In the rows, 128 means zero.
Each path is a new rotation, seen through one point. The rows after it are directions, each followed by how far the rotation turns it, in degrees per step (0 if it stays put).
Each turn is a multiple of 5 degrees from 10 to 175, or 0.
Each row of a path follows its step; steps can be skipped.
path 1
step 0: [112 125 116 142 132 120 132 121 122 132 131 129 123 130 129 122 132 133
 131 124 128 131 133 116 122 151 124 129 110 125 119 132 123 139 131 129
 142 127 136 122 133 129 134 131 148 140 137 121 103 142 129 137 120 128
 137 128 135 130]
step 1: [116 138 125 145 121 128 145 129 136 129 101 126 135 129 122 133 137 116
 128 126 110 137 135 109 119 117 120 138 123 126 123 126 131 111 125 123
 132 123 130 119 132 129 134 115 120 134 133 124 127 134 126 125 129 134
 117 129 133 129]
step 2: [116 123 122 140 141 127 126 127 125 140 141 126 128 137 148 120 125 118
 124 127 125 121 128 110 127 128 125 125 118 139 131 122 127 131 144 122
 139 129 122 114 134 128 124 121 116 125 149 121 131 126 134 110 123 118
 128 138 130 140]
step 3: [121 134 119 144 128 125 134 125 125 128 126 123 122 131 119 115 143 123
 142 138 131 142 119 118 119 133 122 125 114 124 126 144 136 120 131 126
 129 124 141 113 117 126 122 134 141 122 136 115 124 124 134 122 119 134
 143 128 125 114]
step 4: [107 126 125 137 124 123 140 126 120 129 116 134 125 121 130 114 144 135
 115 136 113 131 151 117 124 139 120 127 120 128 137 141 123 124 133 118
 141 128 116 132 134 131 133 117 130 138 131 130 128 129 116 130 129 127
 131 133 136 137]
step 5: [108 134 129 149 136 121 134 108 132 128 138 119 139 128 134 133 127 122
 122 125 119 131 116 108 132 130 131 135 120 125 126 109 139 116 126 124
 135 133 121 109 121 129 135 121 134 133 137 127 132 123 134 129 121 128
 120 136 128 126]
step 6: [126 132 117 144 137 130 123 135 114 142 120 128 118 133 125 117 132 136
 134 126 110 140 131 110 124 121 128 123 124 137 131 131 109 135 129 133
 137 124 121 118 119 136 128 126 123 122 137 109 121 122 143 118 126 132
 136 135 128 120]
step 7: [109 128 121 136 137 126 157 122 128 140 126 124 132 133 129 125 142 129
 122 138 125 138 114 126 116 144 134 130 115 130 123 154 131 125 137 124
 138 139 129 121 131 121 130 128 124 123 125 133 135 130 127 123 134 135
 132 131 135 132]
step 8: [122 145 129 144 135 118 128 120 125 126 132 118 133 115 131 110 139 127
 122 122 117 136 134 113 119 121 123 147 122 118 139 122 121 118 145 123
 129 133 114 127 125 135 123 121 127 131 130 133 134 127 121 122 111 122
 137 125 121 129]
step 9: [128 115 133 140 137 133 128 124 117 128 121 115 130 133 125 118 134 132
 125 137 112 136 121 110 138 131 127 122 116 127 124 127 123 138 129 121
 135 133 122 109 108 131 134 128 139 127 139 135 127 128 135 134 138 121
 126 152 129 128]
step 10: [112 140 120 144 126 124 140 125 116 147 132 125 128 128 116 134 141 145
 125 120 117 146 121 116 123 140 126 127 120 134 140 123 124 132 134 121
 131 116 134 123 127 123 132 140 110 126 119 127 123 125 124 123 128 134
 132 125 135 123]
Directions:
[128 131 130 127 128 129 128 127 131 127 128 130 130 126 131 129 126 131
 134 128 125 129 129 130 127 126 129 135 126 132 129 128 130 129 128 125
 130 127 131 127 127 131 128 129 129 126 128 129 125 126 128 129 126 126
 131 127 130 123] : 145
[130 126 131 133 128 129 127 128 128 129 131 127 128 127 127 129 126 128
 131 130 127 125 130 127 127 122 128 128 130 123 128 127 132 128 129 125
 131 130 126 127 127 132 131 125 127 131 126 131 126 131 126 125 130 132
 125 129 127 128] : 100
path 2
step 0: [141 135 138 126 129 138 120 125 131 142 130 134 120 113 133 136 129 129
 119 149 134 127 135 126 144 134 130 123 137 132 137 114 131 124 135 116
 129 122 124 124 130 133 120 144 133 120 129 138 121 135 118 119 137 123
 137 123 133 130]
step 1: [126 116 131 140 134 121 128 123 126 122 136 140 117 118 120 141 121 119
 135 141 134 125 137 125 125 123 132 137 132 122 131 129 124 127 129 117
 138 135 118 114 126 124 126 133 117 120 116 128 121 146 127 119 127 127
 119 146 121 117]
step 2: [124 128 129 130 121 118 127 130 131 125 142 115 125 125 138 133 130 144
 120 132 131 128 142 131 124 132 133 140 124 124 131 132 138 131 135 118
 134 119 122 129 116 113 125 130 123 133 135 102 141 139 117 116 127 128
 133 138 128 133]
step 3: [129 137 117 122 122 136 124 136 135 131 127 118 129 117 135 130 128 137
 131 129 139 116 116 124 136 132 132 117 140 113 141 125 131 140 123 119
 136 122 130 122 117 137 127 134 125 116 114 120 122 137 125 110 131 129
 142 124 134 131]
step 4: [127 130 125 135 139 134 129 129 127 138 142 140 121 126 119 128 132 125
 133 148 133 134 134 138 135 133 125 129 131 122 142 114 126 131 137 110
 133 126 133 126 122 121 130 117 108 112 124 141 131 136 129 129 132 138
 128 133 140 128]
step 5: [138 124 134 126 122 128 125 112 141 132 140 133 118 114 133 142 123 127
 109 140 123 128 142 129 139 131 140 130 124 125 126 114 137 124 141 126
 123 131 117 120 126 123 118 137 126 123 132 128 129 133 118 116 120 127
 127 132 126 129]
step 6: [127 125 124 133 123 120 123 133 127 117 136 127 118 126 137 147 132 124
 133 132 133 120 122 126 127 137 128 132 140 121 130 135 122 133 125 113
 140 132 118 112 126 119 129 144 125 135 112 124 133 141 128 110 135 118
 130 138 118 129]
step 7: [127 137 128 124 137 123 127 133 119 133 128 123 131 124 133 113 125 151
 132 138 133 125 137 139 125 134 134 132 124 127 134 130 138 132 131 109
 139 128 131 120 123 120 132 122 118 123 127 114 137 145 129 110 130 135
 136 132 135 125]
step 8: [126 129 124 131 119 141 126 131 129 143 141 127 124 116 127 133 116 139
 114 125 130 124 131 119 139 134 128 119 135 115 143 108 128 127 131 124
 129 121 133 124 116 144 124 132 121 121 122 126 127 138 122 122 121 143
 130 130 130 131]
step 9: [131 130 118 140 122 126 115 126 128 127 139 131 104 128 124 144 141 123
 125 146 135 126 136 136 126 128 124 135 137 124 135 121 121 139 144 120
 134 130 126 123 134 126 123 125 119 110 125 142 128 132 121 123 131 124
 128 130 130 134]
step 10: [135 126 128 129 129 120 133 125 146 126 128 128 134 119 131 133 134 127
 131 142 123 121 138 131 126 138 140 133 131 129 124 128 137 116 131 106
 121 134 113 112 127 121 123 133 124 119 134 121 137 130 121 106 120 131
 129 139 128 126]
Directions:
[126 129 130 133 123 131 125 128 130 128 126 129 130 125 132 130 127 129
 129 126 129 126 126 128 128 126 125 125 129 127 129 127 127 128 127 131
 130 131 127 129 124 128 123 131 130 130 125 132 127 128 129 128 128 124
 128 128 129 126] : 135
[125 125 133 131 130 123 126 127 129 128 126 128 128 126 130 129 129 126
 129 127 128 128 128 131 128 127 129 128 128 126 121 131 126 128 129 128
 127 125 127 125 131 127 127 131 128 134 128 126 126 129 127 125 128 129
 127 133 130 128] : 80
[125 127 128 127 125 130 126 126 126 124 135 129 129 125 127 128 126 126
 126 123 128 127 133 131 128 129 129 128 125 127 127 126 127 131 130 132
 127 125 126 129 126 130 131 127 126 129 129 128 129 129 128 129 127 127
 126 128 127 125] : 110
[131 130 129 132 130 128 127 125 127 126 126 125 130 128 127 127 127 131
 130 127 126 131 128 130 130 132 127 129 127 124 128 129 126 133 125 129
 130 125 134 128 123 129 131 128 130 129 127 129 127 128 126 126 124 131
 129 126 127 129] : 80
path 3
step 0: [133 114 131 132 122 137 125 116 124 119 137 136 123 128 131 132 136 122
 113 130 125 129 136 138 127 134 128 130 137 119 121 129 130 143 134 138
 140 130 151 134 121 116 128 116 125 122 128 127 123 132 121 126 127 140
 134 121 132 129]
step 1: [129 124 135 133 133 125 126 131 116 121 121 133 131 123 134 139 124 118
 134 131 135 123 140 118 136 136 124 142 130 134 134 129 133 142 129 125
 131 120 122 124 137 117 135 129 130 127 115 127 125 136 132 134 141 125
 152 119 126 133]
step 2: [126 123 118 130 127 123 135 131 128 126 137 125 135 115 121 127 135 123
 138 131 126 136 134 115 138 128 118 133 121 149 124 123 110 135 124 127
 130 124 135 123 110 137 125 125 134 124 122 122 127 132 124 143 132 133
 127 129 144 127]
step 3: [121 130 115 133 130 138 121 143 129 117 125 128 124 123 126 123 133 113
 119 129 114 143 114 137 134 144 123 122 121 136 126 117 137 130 115 133
 130 126 130 130 131 131 137 142 137 130 125 126 137 131 128 129 136 128
 121 121 127 138]
step 4: [131 137 112 124 131 131 127 134 117 124 129 117 122 131 120 130 123 141
 114 122 128 126 132 133 128 125 118 110 126 133 142 117 114 125 132 128
 127 128 131 131 125 118 130 143 125 125 125 128 125 136 133 130 116 121
 140 123 123 140]
step 5: [120 126 135 126 131 127 114 112 132 124 126 131 132 130 126 121 119 133
 130 116 119 133 131 120 127 133 120 124 128 127 126 119 114 137 137 149
 135 121 129 138 124 120 134 131 120 123 139 117 134 118 130 121 129 112
 124 140 129 133]
step 6: [138 140 141 132 150 127 130 130 138 123 119 134 119 136 131 135 134 121
 124 140 125 120 131 115 136 129 132 125 133 119 133 119 122 133 130 116
 129 119 121 124 120 135 130 138 124 122 137 118 133 121 145 124 126 124
 123 126 129 129]
step 7: [126 132 118 125 137 126 133 128 119 127 130 138 142 130 117 134 143 124
 122 126 141 129 119 112 125 132 135 125 116 124 133 129 129 123 127 125
 131 133 132 132 108 118 137 109 128 127 142 129 125 122 136 119 119 130
 122 129 128 125]
step 8: [126 132 129 127 137 135 116 128 124 128 133 131 130 126 115 125 120 126
 117 142 135 140 116 118 129 125 125 147 121 122 128 137 143 132 130 128
 113 136 116 129 140 126 133 122 119 119 123 124 130 135 132 131 120 125
 122 135 130 139]
step 9: [134 128 129 104 133 141 130 121 127 124 131 113 123 141 132 128 129 140
 130 128 142 130 131 119 127 130 135 132 121 134 130 129 123 133 118 136
 129 130 127 117 134 138 124 128 129 127 126 118 127 138 126 119 114 148
 130 133 136 128]
step 10: [117 128 127 125 130 136 122 119 143 114 134 122 148 131 130 141 143 133
 136 127 134 122 126 137 136 139 131 128 135 134 115 130 128 128 127 131
 123 132 130 129 146 122 137 133 128 126 122 125 129 130 132 123 126 124
 122 134 120 113]
Directions:
[130 128 128 126 132 131 126 129 130 128 128 130 127 125 130 125 128 125
 129 126 131 127 127 129 123 129 126 125 129 127 128 131 123 126 131 127
 129 129 129 130 128 130 130 133 125 127 129 129 126 129 124 127 130 126
 128 128 125 126] : 55
[128 128 125 125 130 126 131 130 124 128 128 127 129 123 128 124 128 129
 129 133 128 130 125 125 130 131 129 131 126 128 128 134 131 128 127 128
 129 132 127 125 126 130 128 130 132 126 127 125 127 127 125 127 128 127
 130 128 128 128] : 60
path 4
step 0: [123 132 127 141 113 120 130 121 123 145 127 125 107 140 128 134 124 129
 120 129 136 117 124 139 124 135 137 129 131 120 122 134 129 118 136 129
 136 128 115 133 139 137 146 127 128 129 138 135 129 129 123 124 106 136
 116 134 131 131]
step 1: [129 129 142 139 121 131 121 135 120 144 126 136 132 129 124 134 134 126
 128 138 117 126 132 143 124 130 138 137 131 119 132 136 137 109 104 123
 128 139 124 136 145 136 133 138 132 125 124 137 124 128 131 123 125 140
 129 139 130 123]
step 2: [141 127 134 129 122 115 127 118 117 141 122 128 129 130 113 134 125 139
 117 128 111 137 131 133 117 134 112 134 129 111 133 129 133 124 118 137
 132 130 131 135 143 129 139 128 128 125 131 129 128 139 140 125 133 116
 136 122 130 143]
step 3: [124 128 129 150 119 119 134 130 126 128 126 146 118 140 110 130 125 131
 119 113 124 137 134 131 121 129 121 137 122 121 126 123 130 117 113 138
 137 114 136 134 123 125 110 135 124 131 129 122 142 131 126 128 129 122
 141 133 131 127]
step 4: [107 122 134 143 127 118 122 135 125 115 123 134 134 143 129 128 124 149
 108 130 137 136 121 120 134 138 119 133 130 116 126 125 130 115 131 134
 128 130 130 125 133 122 129 135 121 122 116 123 136 134 126 132 127 125
 120 140 138 133]
step 5: [114 127 117 142 121 107 133 127 133 127 114 122 114 132 121 120 121 127
 112 126 131 125 127 138 135 130 126 126 127 124 120 124 132 117 142 125
 127 129 117 132 146 136 133 135 131 134 134 133 130 142 117 123 118 137
 117 135 132 122]
step 6: [124 125 132 125 125 133 128 139 119 118 121 116 124 127 125 136 139 126
 118 135 126 126 132 136 129 127 129 141 123 113 126 125 130 108 108 124
 127 129 126 127 148 141 134 138 134 135 123 144 125 133 121 130 123 146
 128 138 126 119]
step 7: [139 127 129 135 123 117 135 126 117 128 126 113 118 131 125 140 124 133
 117 134 120 116 130 143 117 130 116 134 124 114 139 135 125 131 120 139
 127 124 139 124 153 123 143 123 130 140 126 134 129 126 134 130 126 128
 134 126 127 140]
step 8: [125 134 106 154 118 124 134 128 126 130 135 143 121 144 122 133 137 128
 131 127 116 130 136 136 117 131 133 136 124 124 128 131 127 126 114 133
 135 121 140 124 137 127 124 134 127 135 113 129 140 127 136 128 132 129
 140 135 129 131]
step 9: [119 115 121 144 123 114 124 126 126 121 116 134 138 135 131 133 134 144
 119 144 123 139 126 124 127 134 126 138 135 124 129 133 127 116 129 133
 133 134 127 119 129 123 133 126 143 119 113 114 137 137 133 128 132 117
 133 140 132 139]
step 10: [129 125 121 143 116 121 140 119 137 122 120 130 113 125 120 115 123 129
 112 126 124 130 121 134 129 134 120 130 123 131 127 130 132 115 142 134
 134 131 126 128 124 140 132 141 149 124 123 124 134 150 118 128 117 128
 130 136 128 126]
Directions:
[130 130 128 128 128 131 127 129 128 125 126 130 129 123 130 129 131 125
 129 130 131 126 129 126 131 130 129 134 131 127 131 124 130 126 127 128
 132 127 128 130 130 125 127 128 126 125 127 127 129 127 129 129 132 129
 127 132 131 127] : 145
[131 124 126 127 131 128 127 126 125 128 130 131 127 130 126 131 128 127
 129 130 125 124 131 128 126 128 128 128 129 129 128 131 127 127 127 127
 129 128 131 134 131 127 128 125 127 123 125 130 128 126 127 125 127 129
 129 126 123 128] : 60
